Rows swapped in pairs by one turn or mirror: which row each one swaps with:
The rows were stretched afterwards, more along some directions than others.
Niv: -1.577  -3.350  1.675  -0.610  0.378  2.378  -0.718  -1.121  0.055  -3.308  -1.417  -0.811  3.077  0.822  -0.536  -0.695  0.446  -2.332  0.190  0.807  -0.730  0.609  -0.568  -1.959  1.723  1.509  -2.018  0.672  -2.649
bazen: 0.455  -3.270  -0.513  -0.656  1.704  2.288  -0.953  -0.742  0.853  -1.582  -2.862  -0.833  0.012  1.678  -1.681  0.934  -1.695  -2.794  -1.810  -0.341  -0.154  1.411  -0.815  -0.781  0.906  -0.116  -0.569  0.808  -0.948
Veva: 1.123  0.980  -1.113  1.483  2.571  0.626  0.864  0.927  -3.246  0.633  -1.730  0.599  0.135  0.679  -2.008  0.847  3.121  0.633  -2.812  1.854  1.510  -2.209  1.536  1.252  2.683  1.426  3.229  -0.531  -0.121
ravas: 0.058  0.343  0.515  -1.757  -3.813  -0.352  -1.164  0.641  -4.181  -4.770  3.479  3.056  -1.086  1.803  1.449  2.105  2.850  -1.537  -3.068  0.432  0.170  0.203  -1.280  -0.927  3.221  -2.442  2.012  0.473  -1.799
sotaz: -0.612  -3.380  0.506  -0.574  1.372  2.359  -0.895  -1.183  0.646  -2.488  -2.682  -1.786  1.566  1.062  -0.898  0.413  -0.745  -2.463  -0.319  -0.381  -1.166  1.331  -0.979  -0.949  0.636  0.994  -1.434  0.524  -1.922
Lifir: 0.480  2.920  0.584  -0.862  -4.566  -1.996  0.856  1.837  -1.639  0.982  3.138  3.153  0.419  -2.711  -2.251  -2.230  3.688  0.279  2.525  1.086  1.899  -2.577  -1.627  -1.832  -2.497  0.702  1.596  -0.977  1.798
Zof: -2.016  -2.721  1.321  -0.511  1.519  1.525  1.320  -0.911  0.869  -2.300  -1.995  0.391  1.466  0.566  -2.299  -0.271  1.010  -2.469  0.468  1.815  -0.243  1.310  -1.224  -1.893  1.339  1.927  -2.430  0.325  -1.321
tibil: 0.612  3.602  0.612  -1.754  -3.162  -2.835  -0.255  1.460  -2.249  2.124  3.607  4.249  0.712  -2.514  -2.679  -0.922  4.060  1.793  1.145  1.520  2.128  -3.180  -1.702  -1.635  -0.208  -0.310  0.493  -1.092  3.178
gupiz: -0.180  2.399  1.321  -0.622  -4.686  -2.555  1.068  0.459  -1.473  1.418  3.157  3.865  0.975  -3.048  -1.433  -1.882  4.750  0.414  2.494  1.439  1.978  -2.333  -1.497  -1.056  -1.172  0.894  0.122  -1.713  2.082
fubo: 1.344  2.485  -1.518  -1.211  -3.260  -2.664  -0.053  0.479  -2.155  0.155  2.918  4.145  0.469  -1.418  -1.232  -2.251  4.716  0.429  2.207  2.588  2.820  -2.187  -0.804  0.989  -2.334  2.161  2.570  -2.706  1.947
Ruf: -1.114  1.416  0.674  -1.013  -3.045  -0.612  -0.740  0.756  -3.853  -3.142  3.258  3.926  -1.241  1.255  -0.692  2.899  2.902  0.274  -1.456  1.777  -0.377  -0.302  -1.063  0.768  2.539  -1.823  2.890  0.952  -0.594
pafad: 2.012  1.086  -2.004  1.077  1.937  -0.280  -0.037  1.167  -3.324  0.206  -0.471  0.656  -0.334  0.982  0.502  0.235  2.601  0.168  -1.814  1.618  2.211  -2.943  1.875  0.210  2.680  1.450  4.318  -0.522  0.465
tosa: -0.760  -3.325  1.827  -1.277  0.045  2.255  -0.357  -1.969  0.297  -2.451  -2.583  -1.164  1.938  -0.195  -0.833  -0.487  -0.157  -2.237  0.147  1.093  -0.743  0.453  -0.185  -0.890  1.333  0.612  -2.391  1.275  -2.482
nani: 2.541  -0.318  -1.769  1.655  3.510  -0.298  0.181  1.414  -3.180  0.254  -0.086  2.363  2.354  0.649  -1.511  -1.329  1.173  0.710  -3.769  3.355  1.160  -2.451  1.253  0.868  1.608  2.145  2.051  -0.464  1.342
Sovos: -0.783  -2.912  0.674  -0.968  1.969  2.303  -0.811  -1.720  0.952  -1.775  -2.777  -1.733  1.006  0.954  -1.627  0.996  -0.597  -2.792  -0.450  -0.513  -0.704  1.361  -0.210  -0.331  1.718  0.523  -1.686  1.231  -1.314
rabif: 0.156  -3.435  1.062  -0.408  1.717  1.842  -0.946  -1.040  0.671  -2.381  -4.076  -1.404  0.704  -0.476  -2.240  -0.427  -0.291  -2.184  -1.360  0.658  -0.509  1.242  -0.239  -0.599  2.010  1.125  -1.884  0.659  -2.623
tofe: 0.078  0.240  0.634  -1.497  -3.753  -0.151  -1.440  0.130  -4.202  -3.688  3.006  3.224  -1.463  2.142  0.651  2.214  1.732  -0.708  -2.546  0.213  -0.084  0.583  -1.624  0.011  2.373  -2.859  2.733  0.996  -2.123
laru: 1.512  2.427  1.258  -1.720  -4.194  -2.183  -0.902  1.867  -1.716  1.507  3.682  3.396  2.052  -3.025  -0.966  -4.036  3.782  0.744  0.495  0.671  1.194  -2.166  -0.296  -1.114  -0.964  0.384  -0.736  -1.136  0.788
gos: -0.187  -2.646  1.274  -1.376  0.370  2.341  -0.651  -1.220  0.795  -2.631  -3.179  -0.591  1.541  0.463  -1.598  0.111  -0.006  -1.782  -0.520  0.331  0.099  1.093  -0.035  -1.165  0.454  0.121  -1.940  0.389  -2.408
fogor: 2.278  3.349  0.742  -3.224  -4.354  -1.943  -0.381  0.587  -1.115  0.980  3.452  4.540  -0.819  -3.053  -0.676  -2.943  3.504  0.393  0.215  1.698  2.860  -3.378  -0.838  -1.127  -0.270  -0.409  0.760  -0.059  1.628
nomom: 0.906  1.992  0.962  -1.612  -4.970  -2.790  0.543  0.719  -2.946  2.281  3.367  4.597  1.577  -2.316  -0.945  -2.247  5.249  1.216  0.978  1.644  2.205  -2.547  -0.964  -0.871  -1.573  0.044  0.102  -2.121  1.928
loda: -0.073  0.905  1.000  -2.051  -3.775  0.122  -0.450  -0.092  -4.001  -3.396  3.122  3.044  -0.840  1.882  1.531  2.133  3.068  0.119  -1.779  0.867  0.232  -0.150  -0.758  0.596  2.106  -2.329  1.529  0.182  -1.640
dadov: 0.793  0.310  1.717  -0.551  -3.390  -0.796  -1.123  1.855  -3.481  -3.969  3.609  4.104  -1.912  0.979  -0.732  0.586  3.137  -0.562  -2.040  1.823  0.001  0.474  -1.008  -1.246  1.378  -2.015  2.290  1.345  -1.838
teb: 2.027  0.467  -1.061  0.435  1.428  0.129  -1.916  0.789  -3.974  0.336  1.122  0.167  0.021  0.993  1.200  -2.258  0.789  -0.353  -4.520  0.202  1.139  -1.614  0.098  0.001  2.673  0.162  3.557  -0.255  -1.068
gibu: 0.284  2.743  1.266  -1.352  -5.357  -1.746  0.429  2.011  -0.832  1.910  3.932  3.963  0.284  -3.415  -1.840  -2.322  3.658  -1.161  2.207  0.407  1.562  -1.416  -1.483  0.112  -2.764  -0.164  0.490  -0.965  1.743
kad: 1.114  2.409  0.871  -1.169  -4.997  -0.940  0.636  1.476  -0.730  1.643  1.868  1.882  1.066  -2.872  -1.970  -1.399  5.161  0.687  1.847  -0.770  2.855  -1.428  -0.951  -1.213  -1.507  0.256  0.208  -2.115  0.020
pev: 1.420  0.748  -2.336  1.450  1.961  -0.280  -0.734  0.514  -3.597  -1.302  -0.478  1.805  -0.254  0.095  -1.677  0.268  2.620  0.388  -1.955  2.126  0.556  -2.605  2.493  2.322  0.903  1.868  4.320  0.142  0.775
Nor: 2.556  3.239  0.505  -1.581  -4.128  -2.412  -0.534  1.556  -1.873  1.119  3.369  2.903  -1.574  -1.560  -1.295  -2.160  3.198  0.568  1.493  -0.270  2.485  -2.283  -0.629  -2.092  -2.192  -1.321  0.928  -0.969  1.924
zami: -1.300  -3.396  0.770  0.386  0.338  0.674  -0.820  -1.283  0.652  -2.813  -1.865  -0.727  1.459  0.435  -1.236  0.032  -0.195  -3.220  -0.246  0.096  -1.379  1.761  -1.679  -1.384  2.367  0.713  -0.242  0.409  -2.084
fet: -1.458  -3.023  -0.218  0.688  1.285  1.287  -0.452  -0.893  1.269  -2.714  -1.593  -0.859  0.369  1.363  -1.047  -0.618  -1.106  -2.949  1.741  0.680  -0.773  1.692  -1.069  -1.287  0.291  1.707  -0.013  0.323  -2.255
buri: 0.558  -2.648  0.341  -1.534  2.259  1.817  -1.365  -1.698  0.467  -0.700  -1.803  -0.668  0.643  1.664  -1.042  0.405  -2.069  -2.452  -1.142  -0.547  -1.017  1.475  -0.862  0.273  2.162  0.346  -0.801  -0.273  -2.340
Leb: 2.617  0.056  -2.666  1.417  2.430  -0.473  -1.026  1.750  -3.396  -1.187  -1.243  0.903  -0.350  0.325  -0.401  -0.915  2.581  -0.273  -2.771  2.115  1.440  -2.593  2.220  1.405  1.513  1.419  4.823  -0.566  0.460
vafuz: 1.751  2.130  0.364  -0.558  -4.410  -0.332  0.664  2.187  -0.303  0.338  1.408  2.497  0.140  -3.222  -1.811  -2.430  4.110  0.394  0.727  1.762  2.691  -2.116  -0.145  -1.869  -3.084  0.622  -0.084  -1.361  2.087
Gopeg: -0.108  0.520  0.731  -0.545  -2.318  -0.869  -0.928  0.850  -4.227  -3.925  3.659  3.558  -1.744  1.999  -0.206  1.938  2.879  -0.058  -2.103  2.281  0.049  -0.089  -0.772  -0.234  2.575  -1.849  2.607  1.062  -1.204
gif: -0.250  0.139  1.809  -0.716  -3.790  -1.124  -1.772  0.946  -4.261  -4.249  2.559  2.643  -1.025  0.826  1.535  1.869  4.525  -0.443  -2.577  0.996  0.049  -0.674  -0.539  -0.435  4.541  -2.035  1.861  0.948  -2.152
pasol: 3.199  0.565  -1.997  0.966  1.372  -0.037  -0.188  -0.010  -3.343  -1.440  -2.301  0.328  -1.127  0.956  0.600  0.020  1.742  0.066  -3.332  2.248  2.047  -2.770  2.783  0.465  1.747  0.754  4.310  -0.320  -0.570
Relo: -2.134  -3.005  0.775  0.393  1.540  1.935  -0.617  -1.552  0.592  -2.797  -2.875  -1.741  1.080  0.696  -1.770  0.820  -1.589  -3.382  -0.094  0.666  -1.572  1.267  -1.323  -0.056  1.432  0.949  -0.488  1.507  -1.432
zotu: 2.591  0.532  -1.410  2.286  3.230  -0.334  -0.822  2.179  -3.591  1.054  -1.049  0.631  -0.084  0.853  -3.212  -0.410  1.637  1.995  -3.870  2.674  0.617  -2.656  2.461  1.891  3.014  1.200  4.090  -0.511  1.090
muni: -1.286  2.256  1.401  -1.243  -3.544  -1.963  1.802  1.107  -0.938  2.012  3.781  2.731  0.202  -3.212  -1.340  -2.370  3.622  -0.174  1.514  1.037  1.445  -2.568  -1.832  -3.633  -1.340  1.106  -0.560  -0.939  2.269
mifa: -0.469  0.231  1.271  -0.590  -2.604  -1.539  -1.746  1.206  -4.244  -4.240  3.720  4.459  -1.043  1.798  -0.314  1.675  2.654  -1.038  -3.425  1.960  -0.641  -0.084  -1.761  -1.158  3.471  -2.099  3.253  1.717  -1.390
gigov: -0.188  -3.613  1.150  -0.052  0.698  1.737  -0.912  -0.655  0.649  -2.544  -3.844  -0.487  0.452  -0.333  -2.162  0.078  -0.538  -2.464  -2.377  0.770  -0.228  0.499  -0.351  -1.214  2.196  -0.011  -0.866  1.758  -1.702
sopoz: 2.881  2.370  -2.050  -1.835  -3.390  -3.360  0.146  0.011  -1.766  0.902  2.260  2.873  -0.940  -1.395  1.607  -0.618  3.495  0.393  0.832  1.877  2.381  -2.936  0.053  -0.303  -0.805  1.074  2.269  -2.065  1.712
pib: -1.530  -3.681  1.066  0.025  0.507  2.185  0.558  -0.768  0.027  -3.442  -3.528  -0.681  0.763  -0.219  -1.979  0.769  0.045  -2.745  -1.137  1.030  -0.783  0.769  -0.664  -1.894  1.580  0.974  -1.619  1.250  -1.709
Teleb: -0.297  3.043  0.070  -1.166  -4.635  -2.611  1.312  0.985  -2.166  1.515  3.660  4.401  -0.396  -3.392  -1.830  -2.747  4.511  0.136  2.848  2.068  1.808  -2.750  -1.377  -1.689  -1.764  1.618  1.529  -1.345  1.659
mivof: -0.647  -3.207  1.711  0.064  1.057  1.640  -0.228  -0.880  0.797  -0.969  -2.937  -0.933  1.302  0.735  -1.216  -0.184  -0.390  -2.104  0.090  -0.096  -0.136  1.609  -0.353  -1.001  1.223  1.141  -1.211  0.179  -2.042
zulos: 0.222  0.627  0.182  -1.703  -2.393  -0.349  -2.325  0.293  -3.818  -4.417  1.435  3.095  -1.603  1.861  0.266  3.050  3.379  0.049  -3.457  1.980  0.233  -1.255  -0.354  0.598  3.738  -3.044  2.434  1.555  -1.296
piz: 1.663  0.643  -1.465  0.933  1.671  0.676  -0.802  0.453  -4.276  -0.025  -0.122  0.886  0.234  -0.202  -1.205  -1.770  1.445  0.225  -2.355  1.270  0.643  -2.629  0.988  0.935  1.891  1.550  3.262  0.073  -0.703
pesa: 2.236  -0.397  -1.132  1.020  0.022  0.013  -0.863  0.317  -5.050  -1.438  -2.083  0.751  0.493  -0.119  0.627  -0.204  2.696  0.281  -3.675  1.821  1.366  -3.559  2.604  -0.201  2.650  1.184  4.495  -0.102  -0.407
gotir: 0.889  2.253  0.099  -0.504  -3.843  -1.677  0.930  1.538  -0.926  1.249  2.595  3.706  1.326  -2.074  -2.120  -1.548  4.607  1.210  1.173  2.001  2.540  -2.500  -0.725  -0.478  -2.636  -0.191  -0.258  -1.394  2.698
nevus: 1.191  2.070  1.218  -0.106  -3.894  -3.685  0.174  2.396  -1.301  1.922  2.864  3.070  0.519  -3.111  -2.758  -3.107  4.663  0.893  0.750  1.591  1.365  -1.273  0.007  -0.938  -0.257  0.716  0.726  -2.343  0.985
Tuno: 2.740  0.236  -1.928  0.319  2.939  -0.106  -0.975  0.234  -2.955  -0.425  -2.922  -0.797  -0.203  -0.299  0.911  -0.760  2.268  0.027  -2.389  1.453  1.091  -2.144  2.551  0.035  2.585  1.796  2.529  -1.118  -0.601
rar: 1.643  1.983  0.656  -1.596  -3.355  -2.181  0.453  0.950  -0.873  1.893  2.798  1.894  1.154  -2.274  0.031  -2.635  4.708  -0.034  2.154  -0.148  2.966  -1.681  -0.841  -1.713  -0.617  0.788  -0.881  -2.446  0.345
pese: 2.189  1.534  -1.315  0.702  2.401  -0.162  -1.151  -0.328  -2.751  1.084  -0.719  0.990  -1.525  1.010  -0.951  0.073  0.057  -0.338  -4.395  1.878  0.593  -1.528  1.135  2.264  1.940  -0.582  2.978  0.498  0.728
lozak: 0.230  0.104  1.270  -1.249  -3.471  -0.828  -1.451  0.590  -4.081  -3.709  3.034  4.308  -1.077  1.400  0.418  1.147  2.872  -0.391  -2.498  3.096  0.116  -0.786  -0.487  -0.302  3.002  -2.411  3.082  2.042  -1.635
nodof: -1.432  -3.423  0.494  0.390  0.627  1.396  -0.308  -1.080  1.087  -2.886  -2.846  -1.463  0.953  0.025  -1.278  -0.162  -0.680  -3.150  0.504  0.817  -0.562  1.802  -0.471  -1.077  0.550  1.390  -0.669  0.547  -1.902
susev: -0.894  0.085  0.902  0.233  -2.078  -1.366  -1.339  0.951  -3.987  -5.178  4.262  3.616  -1.550  1.956  0.181  0.769  2.861  -1.028  -1.604  1.936  -0.724  0.079  -1.253  -1.154  3.644  -1.360  2.383  1.233  -2.676
tezon: 1.069  3.198  0.418  -2.305  -3.559  -2.952  0.503  0.528  -2.363  1.153  4.097  3.722  0.296  -1.935  -1.854  -1.607  3.861  0.731  2.013  0.959  2.475  -3.013  -1.475  -0.829  -1.211  0.307  0.911  -1.892  2.111
fur: 2.142  0.551  -0.707  1.623  2.580  -0.273  -0.377  1.573  -3.722  -0.199  -0.892  1.087  -0.498  -0.037  -2.196  -1.236  1.698  0.034  -3.445  2.132  0.450  -2.607  1.222  0.312  1.956  0.834  3.245  0.964  -0.020
sano: 2.720  -0.014  -1.557  1.840  1.523  0.307  -0.610  0.414  -3.536  -0.651  -1.673  0.500  -0.396  0.466  0.922  -0.748  2.486  0.109  -2.526  1.527  1.271  -1.961  2.437  1.296  1.870  1.443  4.139  -0.706  -0.664
Gomus: 0.540  -0.030  0.709  -1.597  -2.678  -1.168  -2.395  1.419  -3.604  -3.864  3.438  3.914  -0.707  0.779  0.250  1.051  3.428  -1.114  -3.504  1.789  -0.269  -0.672  -1.704  -0.211  4.587  -1.976  1.780  0.285  -1.628
Kib: 1.388  0.450  -1.679  2.027  1.778  -0.447  -0.677  1.872  -3.196  -1.756  -1.526  0.497  -0.637  0.146  -0.502  -1.254  1.986  -1.120  -2.382  2.166  1.145  -2.574  1.755  -0.340  1.616  0.909  3.873  0.301  1.266
Ter: 0.457  0.261  -0.096  -1.183  -3.384  0.730  -3.026  0.389  -3.413  -4.511  2.420  1.563  -1.521  2.359  1.296  2.682  2.137  -0.605  -2.334  -1.206  -0.173  0.305  -0.538  0.271  3.305  -3.042  3.590  1.807  -2.888
gunum: 0.642  0.781  0.152  -1.626  -3.746  -0.439  -1.733  1.302  -3.693  -4.144  3.635  3.501  -1.155  2.006  1.102  1.539  3.854  -0.812  -1.821  1.234  1.034  0.196  -0.720  -0.350  2.358  -1.897  3.499  0.574  -1.184
guda: 0.027  -0.115  0.706  0.147  -1.833  -0.032  -0.435  1.152  -3.837  -3.676  3.420  3.557  -0.577  2.525  -0.377  1.993  2.939  0.127  -1.934  1.382  -0.745  0.295  -0.873  -0.809  2.641  -1.452  2.934  0.558  -1.232
mulu: 4.161  0.448  -1.002  -0.339  2.281  0.649  -1.467  0.373  -3.838  -0.212  -1.519  0.268  -1.782  0.492  -0.536  -1.144  0.785  -0.901  -4.099  1.714  1.796  -2.969  1.272  1.709  2.698  0.802  3.234  0.227  -0.726
Zipa: 0.626  -0.024  0.482  -1.315  -2.600  -1.509  -2.922  0.201  -3.512  -3.106  3.342  3.732  -1.793  2.605  1.591  1.122  2.836  -0.905  -2.652  1.721  -0.249  -0.005  -0.608  -0.170  3.500  -2.428  3.212  1.472  -2.393
Modez: 2.206  0.943  -2.002  -1.005  3.124  1.707  -0.824  -0.772  -1.901  0.575  -1.161  0.129  0.188  0.268  0.742  -1.097  1.024  0.125  -2.481  1.657  0.806  -2.869  1.746  3.161  1.909  0.866  1.304  0.387  0.810
zap: 3.516  1.106  -2.296  0.254  3.409  -0.935  -1.723  1.029  -3.634  1.067  -1.320  1.709  -1.587  0.983  -1.059  -0.920  1.150  1.180  -4.365  3.609  1.106  -4.270  2.165  1.151  3.246  1.292  4.032  0.820  1.602

fur is swapped with -> Lifir
lozak is swapped with -> tosa
Relo is swapped with -> dadov
kad is swapped with -> Veva
zulos is swapped with -> gos
Kib is swapped with -> Nor
Niv is swapped with -> Zipa
ravas is swapped with -> bazen
tofe is swapped with -> pib
pesa is swapped with -> nomom
gupiz is swapped with -> sano
mifa is swapped with -> sotaz
pasol is swapped with -> gotir
Sovos is swapped with -> gunum
pese is swapped with -> vafuz
muni is swapped with -> teb
Tuno is swapped with -> tibil

